One turn or mirror swaps these rows in pairs. Which row does each one swap with?
Gulo: [ 1.27  0.73 -0.54 -1.74 -0.23 -1.04  3.95  1.12  0.39  0.95  2.26 -1.69
 -2.06 -0.79 -0.46 -1.85  1.47  1.27 -4.30 -4.01]
Ker: [ 2.18 -1.21 -0.90 -2.52 -0.97 -0.34  3.43 -0.41 -0.31 -0.10  1.09 -2.08
 -2.05  0.75 -1.00  0.16  1.70  0.77 -2.64 -2.22]
Loto: [-0.46  1.01  0.89 -2.53  0.05 -1.74  1.60  1.01  1.14 -0.13 -1.20 -2.40
 -1.93  0.07 -2.76 -2.60  2.37  0.11 -1.84 -0.94]
zuv: [ 0.86  0.82  0.71 -1.71  1.43 -2.18  3.59  2.12 -0.73 -0.31 -1.56 -3.01
 -2.60 -1.11 -2.61 -2.30  1.40 -0.52 -2.14 -1.82]
ruf: [ 0.99  0.84  0.01 -2.57  0.38 -0.25  3.41  1.98 -0.25  0.96 -2.23  0.71
 -1.34 -1.53 -0.40 -0.69  1.78  0.77 -2.38 -0.36]
bom: [ 1.50  1.00  0.90 -2.47  0.06 -1.12  2.25  1.75  0.22  1.37 -0.44 -2.77
 -1.52  1.03 -0.22 -1.56 -0.40  1.52 -1.09  2.16]
zofa: [-0.74  2.21 -0.20 -1.19  1.10 -0.50  6.00  2.58  0.48  1.94 -1.83 -3.12
 -1.45 -0.18 -1.55 -1.94  1.32  1.05 -0.99 -2.06]
rekud: [ 1.07  2.15  0.64 -0.22  0.58  0.07  5.13  3.88 -0.40  0.14 -2.31 -1.89
 -2.14 -0.29 -1.46 -1.43  0.57  1.41 -1.69 -2.83]
saz: [ 1.03  1.35  0.40 -2.23  0.03 -1.09  4.40  2.73  0.69  1.37  0.45  1.80
 -1.41  0.62  0.05 -0.54 -0.06 -0.90  0.51 -3.11]
gomip: [ 0.72  0.77  0.29 -1.96 -0.30 -0.44  5.26  1.91 -0.80  0.64 -0.36 -4.64
 -1.62 -0.44 -0.51 -1.85  0.82  0.36  1.83 -0.87]
memed: [ 1.37  0.55  0.57 -2.44  0.47 -0.05  3.59  2.25 -0.08  1.10 -3.23 -3.25
 -2.39  0.58 -0.27  1.08  0.04  2.72 -0.98 -2.12]
Fipim: [ 1.18  0.31 -0.28 -3.31  2.16 -2.05  4.10  1.39 -0.18  2.45  2.96 -3.65
 -2.57  0.85 -0.19 -0.27 -0.18  0.58 -0.60 -2.98]
Bogad: [ 0.42  1.22  0.43 -2.05  0.16 -2.14  5.27  2.44  0.44  0.90  1.15  0.75
 -1.73  1.87 -0.52 -0.01 -0.76  1.00 -2.78 -3.63]
Pob: [ 1.24  0.69  0.20 -2.10 -0.31 -1.70  2.78  2.09  0.16  1.11  0.15 -3.53
 -1.42  0.41 -0.49 -1.52  0.85  0.72 -1.32 -6.35]
magol: [-0.19  1.38  1.56 -1.71  1.35 -1.47  2.80  1.82 -1.03  0.19  3.15 -1.68
 -0.28  1.01  0.30  0.15  0.15  2.65 -1.81 -1.40]
dig: [ 1.20  1.31  0.11 -2.18  0.23 -1.33  6.13  1.89  0.57  1.11  0.01 -2.81
 -1.60 -0.30 -0.33 -1.49  0.71  1.19 -1.32  1.57]
ranub: [ 2.72  0.41 -0.06 -2.91 -0.16 -0.34  2.89  1.57  1.02  1.10  1.15 -1.03
 -0.74  3.23  1.37 -1.31 -0.07  1.38  0.59 -2.65]
Nase: [ 0.14  1.32  0.54 -0.94 -0.53  0.12  1.59  3.91 -0.53  0.60 -1.55 -0.92
 -0.09  0.19  0.01 -1.69  1.98  1.02 -1.24  0.00]
Tuvar: [ 0.79  1.20  0.62 -2.48  0.80 -1.16  4.04  2.72 -0.40  1.44  1.46  0.32
 -1.79  0.34 -1.21 -3.02  1.83  0.86  1.98 -2.94]
Borab: [ 1.36  0.96  0.03 -2.47  0.61 -0.40  0.81  2.26  0.85  1.05 -0.63 -1.52
 -1.87  0.63 -0.14 -1.04 -0.40 -0.42 -0.52 -5.40]
gaseb: [-1.86  1.22  0.87 -1.91 -0.46 -1.28  3.05  1.52  0.98  3.20  0.41 -1.59
  0.29 -0.67 -0.75 -1.53  1.02  1.06 -2.10 -0.21]
Fiz: [ 1.44  1.45  0.69 -2.64  0.09 -1.10  0.99  1.55 -0.21  0.81 -1.94 -2.54
 -1.07  0.33 -0.76 -0.97  0.39  1.72 -0.44  1.03]
zav: [ 0.65  1.03  0.12 -2.32 -0.27 -0.79  3.30  1.52  0.36  0.81  3.59 -4.17
 -1.67  0.68 -0.39 -2.33  1.48 -0.15 -1.99 -3.73]
fonep: [ 1.31  0.08 -1.23 -1.86 -0.24 -0.98  2.12  1.95  0.72  0.59  0.12  0.09
 -2.15  1.40 -0.91 -1.85  1.24 -0.36  2.07 -2.01]
zumif: [ 2.85  0.07 -1.07 -3.84  0.24 -0.28  4.72  1.02 -0.18  1.45  2.23 -2.01
 -1.37  1.10  0.97 -0.53  1.07  2.07  0.65 -2.49]
lunep: [ 0.67  1.14  1.22 -0.43  0.16 -0.80  2.15  3.29 -0.26 -1.66 -0.98  0.01
 -1.57  1.03 -1.60 -0.16  1.35  0.23 -0.25 -1.60]
Pipat: [ 3.17  0.33 -1.73 -2.47  1.14  0.05  5.81  1.51 -1.02  1.54  0.55 -2.78
 -1.82 -1.06  0.14 -0.83  1.47  0.38 -0.04 -1.66]
Tazud: [ 0.74  0.14  0.50 -3.22  1.65 -1.47  1.64  0.61  0.88 -0.96 -0.84 -2.24
 -2.02 -0.48 -1.72 -1.60  2.05 -0.24 -0.48 -0.28]
nata: [ 0.85  0.88 -0.33 -2.65  0.70 -1.55  1.76  3.15  0.70  0.96  1.50  0.81
 -1.72  2.05  0.38 -0.35  1.88  1.01 -2.47 -3.00]
rusa: [ 0.29  0.48 -0.50 -2.71  0.48 -1.26  0.31  1.78  0.74  2.14  0.57 -0.84
 -1.20 -0.34  0.49 -1.37  2.37  2.48 -2.48 -3.02]
vena: [ 2.36  1.12 -0.84 -1.55 -0.04 -0.59  4.93  2.23  0.53  2.46  2.10 -2.28
 -0.53  1.46  1.38 -0.02 -0.88  1.13 -0.71 -3.29]
nel: [-1.24  1.10  2.07 -2.17  0.81 -1.43  1.96  3.07 -0.45  2.09  2.27 -2.40
 -0.73 -0.96 -0.79 -1.59 -0.79  1.37 -0.59 -1.69]
Muve: [ 0.44  1.30  1.13 -2.66  0.92 -1.09  4.23  2.18 -0.07  0.85 -0.12 -1.75
 -1.37  1.44 -0.81 -0.56  1.06  2.67 -4.07 -4.73]
Difu: [-2.41  0.80 -0.32 -2.05 -1.21 -1.22  4.18  2.56  0.66  2.16  0.75 -2.95
 -1.16 -0.59 -0.17  0.48  0.29  1.64 -1.83 -1.08]
Nosur: [-1.66  1.94  0.66 -0.73 -1.25 -1.49  3.35  2.16  1.35  3.45 -0.03 -1.16
 -0.52  0.03 -0.36 -0.63 -0.55  1.77 -2.09 -2.59]
gogev: [ 3.51  0.80 -0.88 -2.01  0.72 -1.10  5.69  2.03 -0.03  0.77  0.84 -2.53
 -2.02  2.03 -0.36  0.13  0.68  0.76 -0.38 -4.36]
kese: [ 1.88  1.55  0.23 -1.52 -1.21 -0.06  3.97  2.18 -2.56 -0.12 -1.40 -1.08
 -1.84 -1.74 -0.88 -1.84  0.78  0.85 -2.87 -2.20]
Tino: [-0.24  0.96  0.51 -1.19 -1.31 -1.04  2.85  1.90  0.65  1.20  0.62 -0.16
 -0.25  1.90 -0.43  1.11  0.82  1.93 -2.70 -4.18]
duze: [-1.42 -0.14  0.68 -2.48  1.37 -1.39  0.45  2.29  1.96  1.63  0.25 -2.90
 -0.96  0.59 -0.36 -1.28 -0.27  1.07 -0.90 -0.59]
Sorof: [ 0.74  1.36  0.60 -2.17  0.32 -1.02  1.41  1.52  0.50  0.75 -0.30 -4.66
 -1.73  0.61 -0.50 -0.83  0.43  1.60 -0.44  0.94]
tazu: [ 0.56  0.92 -1.14 -2.15 -0.39 -1.19  4.75  1.73  0.40  0.96  2.65 -1.82
 -2.46 -0.92 -0.03 -0.75 -0.30 -1.07 -2.48 -4.08]
nol: [ 1.21  0.67  0.03 -2.44  0.03 -1.07  4.50  1.71 -0.26  1.01 -0.16 -5.23
 -1.30 -1.57 -0.39 -0.83  0.88  1.58 -2.53 -0.13]
pok: [ 0.87 -0.07 -1.81 -2.13  1.40 -0.04  6.06  2.11 -0.35  1.57  0.23  0.45
 -1.35  0.47 -0.31 -0.24  1.07 -0.47  0.27 -2.38]
nage: [ 2.54  0.07  0.32 -3.51  0.37 -1.27  1.52  0.86  1.05 -0.05  1.46 -0.93
 -0.86  2.84  0.60 -0.52  0.77  1.33 -0.27 -2.85]
gerut: [ 1.10  1.61 -0.02 -3.21 -0.31 -0.48  2.85  2.22 -1.18  0.48  0.54 -1.67
 -1.71 -1.72 -1.31 -0.87 -1.75  0.91 -2.76 -4.36]
dilag: [ 1.23  2.84  0.71 -2.02  2.15 -0.26  4.18  3.77 -0.56  1.39 -1.63 -3.58
 -3.28 -0.19 -0.80 -2.23  0.68 -0.05 -0.20 -1.94]
sirif: [ 0.88  0.99 -0.27 -2.26 -0.12 -1.15  0.52  1.59  0.76  1.29 -0.49 -2.77
 -1.26  1.20 -0.01  0.13  0.11  1.10  0.55 -4.75]
fazop: [ 2.17  0.64 -0.38 -2.56  0.53 -0.48  0.06  1.86 -1.40  1.75  0.31 -1.50
 -1.96  1.52 -0.15 -0.80  0.99  0.03 -0.05 -4.15]
Pebug: [-0.22  0.37  2.35 -3.28  0.64 -1.14  1.27  2.27  0.66 -0.82 -0.73 -3.16
 -1.96  0.93 -0.93 -1.78  2.48  0.74 -1.07 -0.58]
rup: [ 3.33  0.30 -0.67 -3.10  1.24 -0.41  2.19  1.25  0.86  0.12  1.37 -2.13
 -1.99  2.22  0.81 -0.80  0.91  0.35  0.86 -2.95]
peti: [ 0.91  0.48  0.15 -2.02  0.59 -0.58  5.19  1.65  0.80  0.87  0.36  1.88
 -1.60 -0.56 -0.67 -1.93  1.06 -0.81 -1.12 -1.88]
kovo: [ 0.21  1.20  0.56 -1.96 -0.10 -1.47  5.53  2.55  0.52  1.19  1.37 -4.98
 -1.67  0.91 -0.61  1.42  0.04  1.88 -1.46 -1.72]
zamem: [ 0.89  1.08  0.96 -2.19  0.75 -0.77  4.42  2.22 -0.78  1.12  0.55 -4.19
 -1.54  0.47 -1.06  0.59 -0.62  1.86 -0.23  1.00]
sosog: [ 1.57  2.30  0.19 -2.18  0.12 -0.63  3.71  2.24 -1.93  0.88  0.07 -0.04
 -1.68 -0.45  1.12 -1.75  1.76  2.73  1.19 -1.21]
birez: [ 0.17  1.23 -0.27 -1.45 -1.02 -0.22  4.60  1.75 -0.84  2.05 -1.83 -1.02
  0.08 -1.52  0.17 -2.72  0.84  1.60 -2.36 -0.86]
Kadir: [ 0.29  1.65  0.54 -3.11  0.52 -0.67  4.99  1.13 -0.43 -0.12 -0.90 -1.71
 -1.07  0.59 -3.20 -2.79  1.64  2.22 -1.76 -3.22]

Swapped with zamem: zumif
Swapped with bom: ranub
Swapped with rusa: lunep
Swapped with vena: dig
Swapped with Fipim: gomip
Swapped with saz: gaseb
Swapped with nol: gogev
Swapped with Kadir: gerut
Swapped with sosog: magol
Swapped with nage: Fiz

